In the data rows, the value 128 means zero.
In each game, the first row plays the second. By how much does the first row win? 15 means about a draw, 30 a big win and 0 a big loss. Wins can go round in a circle. Each row has two weighted sums of its numbers, A and B, taken from their middle values. A row wins by its A times the other's B, less its B times the other's A.
[ 57  81  69  98  76  87  77 100  79 102  99  84  78  93  48 118]
[103  78  73 126  71  81 100 118 151 151 141  86 123 122 108 115] -> 13
[147 150 133 127 138 158 143 111  73  87  89 126 117 116 106  64]
[191 208 194 160 185 200 196 197 136 165 165 198 174 162 150 160] -> 15
[141 127 117 131 128 121 139 100 107 101  96 119 131 110 106 101]
[114 166 146 118 143 166 145 106  82  86  93 139 110  85 126  85] -> 13
[143 157 190 132 169 156 182 124  85  96 119 181 125 128 142  97]
[102 114 110 117 118 108 104  89 133 123 122  96 111 104 140 118] -> 11
[107  70  86 123  94 102  81  93 125 115 103  62  93  73 101 107]
[ 85 106  93  87 100 101 105  93  71  47  65 111 105  89  84  63] -> 7
[162 134 126 153 140 137 115 183 170 186 162 133 166 167 125 161]
[ 79 101 110  98 119 117 119  57  86  86  86  95  76  82 119  69] -> 16
[134 129 116 111 124 130 143  79  97  86  80 123 108 104 106  77]
[120 114 130 111 110 120 106 153 136 143 121 131 164 149  99 126] -> 10
[160 173 171 151 161 164 187 124  84 105 115 182 120 137 127 104]
[ 99  79  88 113  83  77  71 135 151 132 136  91 127 134 104 138] -> 16
[146 122 120 151 100 127 131 153 154 165 153 121 160 158 158 149]
[125 166 169 140 170 163 139 169 162 160 155 159 142 171 163 163] -> 13
[ 91 150 115  88 127 126 127 121 134 118 100 126  76  96 127 117]
[170 163 156 129 163 142 158 127 119  93  91 131 145 120 152  65] -> 13
[123  98 101 136 101 109 102 146 156 154 163 106 131 154 124 161]
[143 180 165 144 148 148 147 177 170 155 160 176 154 164 156 168] -> 16
[110 140 131  99 130 140 139 106  70  96 101 148  95  88 111 113]
[145 131 124 149 100 124 126 129 161 132 139  77 144 144 156 123] -> 12
[143 131 144 151 115 136 118 154 149 141 136 142 166 161 117 146]
[125 107  99 130  83  96 102 145 164 154 167 104 163 143 134 163] -> 14
[145 147 166 137 127 148 150 170 164 155 184 155 170 165 108 175]
[114 145 150 136 138 137 139 171 163 154 151 145 132 139 149 157] -> 11
[124  97 107 153 113 103 124 124 117 127 129 104 153 129  99 120]
[106 124  91  93 130 133 125  87 105  89 105 109  55  67 113 105] -> 16
[102 150 134 125 141 121 129 155 133 156 161 151 151 149 149 168]
[ 94  96  80  98  87  80  75 133 143 143 126  91 130 126 103 131] -> 17
[166 200 174 154 193 177 175 141 139 161 132 167 129 129 207 170]
[ 66  67  54  70  67  60  51  79  81 106  95  73  58  85  74  97] -> 1
[151 138 147  99 142 151 148 114 116 116 114 149 112  78 142 116]
[100  84  89  96  92  94  80 125 124 137 141 108 116 124  77 123] -> 19
[169 181 177 163 180 198 191 127  90 121 119 176 161 138 184 142]
[ 31  81  73  57  90  85  70  76  99 106  93  75  57  84  76 109] -> 9
[ 94  69  75 100  57  85  82  56 102 104  91  34  90 101 102  95]
[130 108 119 133 131 108 116 109 140 145 154 123 132 126 156 144] -> 20
[109 109 106  71 103 119 115 106  57  54  35 104  74  82 117  58]
[127 143 162 120 157 162 155 120 125 120 135 161 121 116 166 146] -> 8
[181 135 152 190 154 136 146 141 171 159 161 133 187 180 143 159]
[116  90 100 127 108 113 119 115 139 154 138 100 125 127 148 148] -> 22
[162 128 148 142 155 161 152 118 126 110 103 121 125 116 136  96]
[115 155 138 112 137 150 133 166 110 136  98 143 108 124 143 112] -> 15
[163  97 113 145 121 101  95 141 169 141 153 100 154 166 139 162]
[125 120 127 106 135 116 135 117 133 142 139 124 116 108 168 145] -> 17
[155 143 142 135 156 161 166 108 138 137 147 151 130 138 152 129]
[119  87  90 124  90  78  86 134 149 146 151  71 133 146 111 117] -> 16
[113 160 164 117 171 158 149 123 114 112  98 154 129 126 133  98]
[181 151 165 173 157 168 162 191 172 182 170 164 192 191 134 165] -> 15
[188 141 149 176 163 159 172 132 147 156 146 132 180 158 153 140]
[131  89 100 133 100 121 117 143 175 169 150 103 160 125 141 146] -> 21
[121 128 124 110 104 113 103 134 111 122 129 119 132 156 102 138]
[103 135 138 111 132 130 138 127  86 109 107 142  90 100 123 125] -> 14
[ 92  86 100  71 104 105  88 103  71  63  81 111  87  85  53  72]
[137 175 152 142 163 155 165 139 117 122 135 199 109 124 139 130] -> 1
[149  86 137 151 104 139 136 155 183 161 170 117 172 178 155 166]
[138 145 156 118 155 164 175 117  99  93  93 115 114 107 133 102] -> 11
[100 131 123 100 126 125 142 106 102 106 110 125  84  63 128 118]
[100 121 137  94 141 128 129 103  59  75  87 136  77  84  93  75] -> 19
[186 153 162 172 153 157 154 179 172 172 180 162 171 195 159 205]
[133 156 158  98 152 158 145 124  99 113 131 163  91 121 134 133] -> 18
[132 163 174 110 152 165 168 130 110 108 106 162 131  95 155 110]
[146 136 121 150 115 142 128  87 109 118 107 113 133 110 125  94] -> 8
[132 129 146 113 162 134 143 117 140 135 130 130 126 110 176 126]
[150 138 125 156 129 125 124 137 152 142 135 129 187 168 111 133] -> 14
[ 85 122 117  91 107 101 111 100 109  90 121 121 103 110  66 106]
[164 134 136 161 139 131 161 135 143 165 150 127 176 166 141 145] -> 19
[ 71 107  86  94  87  81  91 118 116 105 131 131  98 114  59 122]
[116 150 154 136 158 157 138 146 148 134 138 158 105 118 175 135] -> 1
[134 162 137  99 176 151 174 148 128 123 138 194 133 118 134 145]
[143 164 162 133 157 175 175 126 112 121 110 144 132 134 172 119] -> 11
[103 134 125 109 141 135 138  77  71  97  81 125  73  83 112  93]
[147 117 123 166 133 118 123 131 130 132 135 107 161 147 116 130] -> 12
[141 181 174 135 194 161 169 139 138 131 140 168 123  90 173 146]
[123  68  84 123  94  78  91 125 121 135 144  81 136 146 116 146] -> 16
[129 107 121 124 115 137 102 123 116 137 126 123 143 130  92 134]
[ 79 102  83 103 106 108 105  73  50  38  39  84  73  67  79  27] -> 17
[161 140 122 156 123 123 147 102 105  96 121 114 133 134 130 135]
[107  81  82 105  77  61  86 112 121 122 130  80 112 115 108 144] -> 7
[102  97  97 141 101 114  84  92 117  89 128 100 137 111  80 102]
[135 129 142 126 157 138 107 136 142 164 149 146 147 162 114 144] -> 21
[156 148 145 170 151 144 152 173 188 160 173 155 179 183 143 177]
[144 104 121 157  98 104 122 139 173 170 154 102 158 161 117 165] -> 13
[200 173 172 213 159 148 170 176 196 186 200 178 202 204 174 177]
[127 154 146 123 154 152 143 122  86 107  93 166 134 118 114 101] -> 14
[ 92  80  83 130  60  67  65 125 144 116 130  66 122 117 102 153]
[143  96  86 147  96  92 113 128 153 151 142 113 144 129 139 152] -> 17
[116 150 161  98 144 141 118 182 146 145 137 149 120 139 146 132]
[ 69 106  87  65 109 115 116  72  99  95  90  83  50  85 130 116] -> 13
[161 150 162 153 146 155 149 169 138 136 146 163 168 167 109 141]
[ 76  82  95  84  83  80  80 130  98 114 107  96  77 106  90 117] -> 16
[137 118 102 146 111 100 105 178 163 176 176 142 142 148 133 165]
[72 14 28 77 22 37 47 48 89 86 97 37 77 73 50 88] -> 19
[144 145 153 175 130 130 133 181 171 156 166 153 200 192 135 166]
[165 128 122 155 112 126 116 136 127 132 141 137 179 158 107 130] -> 16
[134  95  94 144  87  85 116 135 163 154 150 122 152 157 126 148]
[147 167 151 137 170 174 168 118 103 103 112 149 125 124 134  85] -> 15
[120 162 155 134 140 152 129 144 135 149 138 155 139 159 107 143]
[135 135 122 120 127 123 128  91 142 146 139 125 109 104 152 150] -> 17
[63 34 28 88 41 43 46 82 97 94 80 33 87 78 49 78]
[144 107 121 155 109 100 118 145 140 133 133 119 169 151 107 126] -> 14
[120 122 141 134 165 136 141 110 106  84  85 119 107 106 110  77]
[119 103  90 135  91  91  97 129 144 164 156 124 131 137 115 146] -> 15
[139 142 144 122 131 158 145 124  99 100  84 131 109  95 135  93]
[122 125 122 139 128 125 125 100 125 145 129 115 123 106 149 115] -> 14
[ 86 152 129 112 128 119 110 132 137 140 156 145 122 141 123 139]
[136 111  90 148 117 113  97 153 165 178 171 132 166 166 135 192] -> 11
[ 56  58  77  64  54  74  55 122 101  94  92  79  65 103  67  94]
[114 101 105 107  99 106 101 134 143 146 167 124 140 156 122 163] -> 4
[129 137 134 142 139 129 152 102 105  95 101 128 125 103 120  88]
[117  91  64 120  71  70  97 123 130 126 134  93 123 126  99 130] -> 15
[116 167 163 135 146 158 132 185 189 191 189 179 138 168 165 181]
[ 88 125 109  73 102 126 110  80  84  90  99 117  57  67 119 107] -> 20
[113  72  93 128  80  79 103 119 149 154 167  89 148 147 113 130]
[118 131 134 115 123 129 120 151 115 116 116 150 126 152 107 117] -> 21
[112 133 128 133 115 124 135 145 109 126 131 139 144 148  80 116]
[146 153 165 106 164 175 197 114 133 120 147 157 118 110 181 141] -> 8
[159 107 124 155 139 137 146 101 132 135 145 124 142 140 108 128]
[128 111 103 112  94  97 102 112 140 132 129  79 110 126 136 120] -> 16
[175 129 119 162 123 130 148 165 165 183 179 112 165 174 152 163]
[129 140 126 111 162 141 147 124 135 146 136 148 113 105 174 134] -> 20
[153 120 104 159 129 112 127 164 184 189 168 120 165 178 149 186]
[ 99 144 139  69 127 120 118 114  99 118 115 130  81 100 141 127] -> 16
[134 126 124 154 139 129 136 107 162 137 152 119 150 131 143 129]
[119 120 123 122 114 104  95 134 124 119 135 139 151 159 101 132] -> 19
[ 83 103  97  84  90  81  79 125 126 126 140  85  93 101  99 119]
[136 181 160 119 150 170 160 125  87  98 112 151 121 114 135 113] -> 12
[130 112 104 152 106 112 115 118 163 153 172  92 146 156 141 165]
[109 146 131 104 131 122 131 100  73  82  90 135 110 113  90  93] -> 9
[164 113 136 150 144 142 129  99 117 118 114 120 127 125 142 114]
[128 110  89 148 100 107 129 149 151 152 165 111 177 163 124 164] -> 17
[155 150 163 134 149 148 167 129 105 101  86 149 126 113 130  77]
[112 101 112 128  92 109  96 123 114 123 150 119 144 138  94 139] -> 12
[ 90 121 107  69 117 119 122  68  70  83  93 115  64  58 106  88]
[ 83 110 128  71  98  97  94 120 101 109  98 127  75 115 105 124] -> 17
[153 144 165 136 158 162 162 121  99  82  78 156 144 134 130 101]
[ 97  84 114  83  95  74  95 118 143 125 138 100 117 129 103 142] -> 9
[111 116 136 115 114 123 125  99 133 116 119 119 100  94 139 117]
[173 122 119 172 135 136 118 131 149 153 132 119 162 160 129 129] -> 9
[125 138 136 113 133 123 143 105  81  71  91 122 119 110 109  61]
[180 195 202 147 189 189 194 178 150 157 168 187 158 138 203 155] -> 5
[133 175 177 118 178 181 180 121 119 115 122 173 137 120 164 125]
[162 118 105 164 122 135 129 139 134 143 140 111 160 145 124 122] -> 12
[104 131 132 100 141 133 153  91  70  77 101 133  70  71  99  73]
[161 147 134 146 144 138 148  98 137 133 138 110 151 134 141 130] -> 15
[144 127 128 130 154 137 166  80 128 117 122 115 130 103 141 114]
[ 76 119 119  95 123 111 114 112  99  77  97 129  99  94 103 111] -> 12
[169 126 129 167 111 129 139 159 193 186 174 128 171 172 162 190]
[160 160 151 171 166 155 154 147 169 156 154 136 150 128 199 185] -> 10
[191 167 179 165 169 144 157 146 161 149 153 151 174 168 146 154]
[107 134 129  78 151 139 131 114 118 113 119 148  93  86 131 137] -> 9
[146 155 152 115 150 159 169  93  98 104  83 127 132 105 136  90]
[186 175 155 183 153 144 163 182 203 196 191 156 200 193 165 197] -> 20
[150 134 138 157 135 143 151  98 139 151 142 115 154 134 128 146]
[156 157 177 138 174 168 176 113 120 101 112 138 128 124 166 108] -> 18
[136 154 158 124 171 157 171 119 100  94 112 151 112  87 142  97]
[110 146 163 125 153 153 156 151 132 113 122 167 108 125 175 126] -> 7
[ 85 104  95 119  88  79  87 110 125 120 109 117 114 130  75 106]
[ 97 116 129  97 123 121 133  82  99  94 106  99  97  80 128 114] -> 14
[ 90  74  63 107  78  77  91  99 111 133 123  75 112 129  89 117]
[ 87 104  82  94  78 100  90  82  91  87 101  84 117 111  57  95] -> 11
[147 114 106 143 112  90 114 160 178 155 170 101 150 158 138 149]
[186 183 195 174 194 193 177 213 182 169 158 193 178 188 162 167] -> 15
[157 169 148 142 162 156 166 126 133 132 118 140 131 110 170 122]
[131 118 133 127 127 114 106 164 120 137 141 139 157 150 128 138] -> 14
[174 142 146 147 158 151 138  97 122 134 134 143 139 102 142 125]
[133 114 111 144 114 124 109 154 158 152 143 132 179 163 107 146] -> 15
[160 112 125 180 107 111 130 128 151 145 136 107 162 143 118 125]
[ 84 127 128  87 140 124 123 114 106 121 109 116  78  89 150 114] -> 16
[125 153 162 127 146 154 154 145 140 153 151 171 140 118 177 144]
[150 133 115 161  99 115 104 151 169 169 185 110 160 173 142 159] -> 2
[ 97  94 112  80 121 122 116  87  66  73  74  95  73  51 123  88]
[154 128 141 177 152 174 162 105  92 113 105 146 132 112 147 106] -> 14
[116 150 135 134 133 140 138 164 157 184 173 152 153 174 149 181]
[123 162 148 116 135 154 155 136 132 127 128 130 101 107 180 121] -> 22
[112 110 118 127 118 128 110 172 126 135 129 125 150 136 100 121]
[100  91  63 123  58  77  73 115  96  86  86  82 120 125  81 108] -> 27
[146 104 109 142 119 100 128 156 149 166 178 112 141 144 141 157]
[ 97 133 120  84 117 116 119 107  45  55  70 130  65  73  79  51] -> 19
[118  95 110 144 100 105  98 137 150 159 150 106 144 152 122 141]
[104 109  97 127 103 100  85 146 157 158 168 106 133 140 109 158] -> 16
[145 157 138 144 152 160 163 122  57  88  98 155 128 103 131  97]
[125  68  86 128 104 105  96 105 135 127 128  80 118 112 120  97] -> 14
[ 64  97  97  97  85 120  70 122 120 127 109  85 102 127  80 111]
[123 116 113 146 104 119 124 132 123 139 142 139 140 138  92 140] -> 15
[130  68  80 121 116  87  96 133 160 129 147  92 129 136 129 144]
[ 95  74  60 107  69  67  82  91 113 112  97  55 113 109  97  96] -> 20
[123 137 129  98 145 151 145 104  64  81  75 139  96  98 117  79]
[ 68  48  42  98  49  47  79  89 109 105 126  57 107  92  86 107] -> 11
[ 81 148 139  79 129 133 123 129  94  97 100 138  90  84 108 112]
[115  80  80 111  73  74  95 120 142 123 138  73 125 148 102 131] -> 18
[155 174 174 154 176 181 181 151 118 129 108 195 149 153 156 105]
[161 171 156 144 168 154 170 136 149 158 164 149 130 116 169 163] -> 13
[ 91 127 121  60 125 118 108  91  85  88  87 114  50  64 103  90]
[109 114 106 118 111 107 120 119 128 111 125  81  89  99 132 122] -> 17
[145 170 179 128 168 173 172 150 123 130 107 173 137 161 158 118]
[149 125 113 157 130 106 134 164 154 164 183 134 137 169 153 181] -> 15
[109 153 117  88 148 132 124 120 121 126 117 144  90 106 146 145]
[ 95 150 154 122 130 147 145 167 147 145 157 149 106 137 161 165] -> 20
[135 146 136 111 140 151 140  95  96  70  75 129 112  88 134  92]
[126  86 103 131  85  97 110  77 106 109  74 111 123  91 105  87] -> 16
[ 74  20  46  94  53  36  53  72 112  95  80  42  78  97  50  93]
[131  98  92 143  96  92 101 154 163 147 161 116 155 151 114 142] -> 5
[134 102 118 138 115 100 127  99 123 138 104  97 144 140  90 116]
[127 154 152 122 153 149 137 161 133 146 138 151 133 141 137 131] -> 11
[169 181 192 178 172 181 152 177 135 150 140 174 182 157 165 151]
[ 58  53  54  72  57  54  43 101  89 104  98  50  91  97  73 110] -> 16
[179 178 188 177 182 197 201 152 142 127 135 200 175 154 173 124]
[149 158 138 137 144 166 148 134 107 115  84 141 127 135 131  79] -> 8
[ 84 139 125  72 109 101 103 108 121 117 121 116  92  99 117 123]
[177 199 208 169 213 228 187 159 137 150 116 177 186 162 190 125] -> 13
[118 114 136 143 118 128 127 151 176 175 190 138 160 161 134 203]
[116 172 129 152 133 146 128 152 158 149 173 144 142 160 143 175] -> 9
[108  76  69 103  87  89 102  90 106  98 105  94 112 103  70  96]
[146 176 186 135 190 184 159 138  95 133 127 165 129 164 150 144] -> 22
[142 144 128 140 144 159 151 108  88  69  97 141 115 119 110  63]
[ 57 106 114  62  90  96 112 112  79  86  69 106  61  89  98  70] -> 17
[100 132 138 132 121 134 117 161 148 155 136 132 113 150 112 141]
[136 136 145 135 146 145 145 152 118 122 127 149 149 164 104 141] -> 14
[154 138 117 160 106 133 136 182 175 197 173 149 161 171 152 199]
[104  87  83 138 100  92  97 135 141 153 130  93 120 132 113 142] -> 6
[136 144 154 135 155 165 162  97 121  97 104 151 124 113 142  95]
[116 131 141 106 142 132 133 163 139 150 147 129 120 144 132 166] -> 15
[125 121 106  93 127 140 152  76  79  64  85 124  77  72 107  81]
[ 63  94  47  65  73  55  56  75  65  74  71 102  66  86  62  74] -> 18
[136 110 134 153 134 104 144 121 153 133 136 111 150 147 135 125]
[128 138 142 114 150 143 144 112 125 134 121 129  99  80 155 134] -> 15
[ 93 120 102 111 108  99 102 142 138 145 144 116 116 138 114 144]
[111 141 114 128 153 134 129 165 138 144 135 140 159 132 164 143] -> 15
[134 114 107 133  93 125 116  90 123  90 120  84 119 118 115  99]
[171 163 162 175 150 185 169 135 148 129 136 148 159 153 179 133] -> 12
[ 97 105  91 120  89  80  90 116 146 158 164 109 142 135 104 155]
[148 139 136 134 133 128 133 176 128 121 126 154 149 167  91 128] -> 17
[ 89 132 117  74 128 119 112 118  89 102 110 129  52  79 134 119]
[107 145 123  97 144 137 143  82 110 108 113 154  79  94 153 110] -> 9
[101 124 109  96 105 117 100 127  86 105  81 101 119 104  86 100]
[108  78  82 137  87  79  76 141 152 174 143  94 143 125 110 158] -> 18
[151 119 121 146 110 123 143  99 131 134 135 123 129 114 123 122]
[ 81 104 106  68  90 103  92  92  65  90  92 116  72  84  64  89] -> 19
[108 124 131  74 139 122 131 120  90 134 135 150  75 102 137 133]
[127 136 127 110 147 119 127 146 130 106 133 140 114 148 112 123] -> 20
[135 109 107 150  95  98  99 110 146 151 131  92 135 129 129 139]
[198 151 166 202 171 161 160 188 209 189 200 151 209 195 169 198] -> 17
[125  71  93 134  99  94 112 130 152 151 122  98 155 160 113 145]
[133 171 150 115 170 151 147 130 126 145 107 151 103 131 154 140] -> 21
[186 153 135 183 159 143 157 177 182 171 186 155 201 187 154 175]
[164 158 151 176 136 149 134 163 149 139 161 166 193 184 132 166] -> 16
[133 125 121 143 116 121 125  98 136 133 149 130 129 129 138 126]
[ 83 124 114  76 122 122 100 115  63  82  55 115  80 101  68  80] -> 15
[160 169 168 140 166 166 151 176 149 127 136 191 169 153 153 141]
[145 127 125 149 124 129 137 136 157 156 163 124 167 166 115 155] -> 14
[150 108 100 120 104 104 110 134 127 122 156 128 133 127 100 127]
[117 141 137 142 147 134 121 160 126 149 140 157 150 167 136 140] -> 14
[149 179 176 149 168 178 170  97 112 125 132 179 117 103 169 108]
[117 135 113 129  98 102 111 155 182 169 156 131 143 164 140 173] -> 5
[ 72  48  51  91  47  28  34 102 107 115 111  77  99 108  54 120]
[115  87  89  91  94 100 103  62  86  64  72  80  86  71 104  69] -> 15
[137 190 181 143 196 177 190 178 177 182 167 186 130 152 203 167]
[120 155 157 114 157 139 137 144 126 132 109 149 112 111 154 128] -> 13
[150 147 144 180 148 123 136 157 180 168 158 155 181 189 130 171]
[166 175 165 148 160 174 162 156 127 122 116 167 156 152 130 130] -> 12
[192 158 174 161 162 193 176 145 143 126 136 171 164 141 171 150]
[162 170 171 141 172 173 172 148 170 157 148 163 132 131 181 163] -> 11
[151 151 139 145 141 148 145 153 155 153 177 165 141 174 125 145]
[129  86  96 154  99  91 112 151 158 136 156  99 141 117 147 148] -> 20
[ 68  79  78  93  66  72  78  95  95  96 116  82 116 104  61 105]
[ 90 101  87  74 101 106 110  54  59  51  68 106  68  52  91  52] -> 12
[142 176 161 150 162 161 154 169 126 148 139 183 153 143 144 134]
[134 137 145 165 148 159 129 133 130 149 132 128 147 147 158 123] -> 11
[134 147 138 153 116 113 118 166 169 173 178 150 154 164 136 183]
[130 125 153 180 151 138 137 180 157 143 155 161 161 177 133 153] -> 17
[140 165 174 155 180 152 159 124 149 125 119 157 132 119 171 128]
[ 88  44  52  84  55  64  59  77 125  98 113  35 108 109  63  94] -> 12
[ 83 124 118  84 102 126 114 131 107 128 118 118  96 101 117 126]
[134 142 140 118 154 135 176  91  77  83  81 137  94 102 141  73] -> 13
[107  92  92 116 108 103  86 142 135 154 143 104 117 119 117 148]
[117 125 143 115 148 144 134  81  91  90 113 122  85  63 126  99] -> 12
[ 77 125 121  85 118 108  99 137 116 127 106 133  97 138 114 121]
[105  83  87  96  83  89  72  84 134 114 147  69 113  89  81 108] -> 11
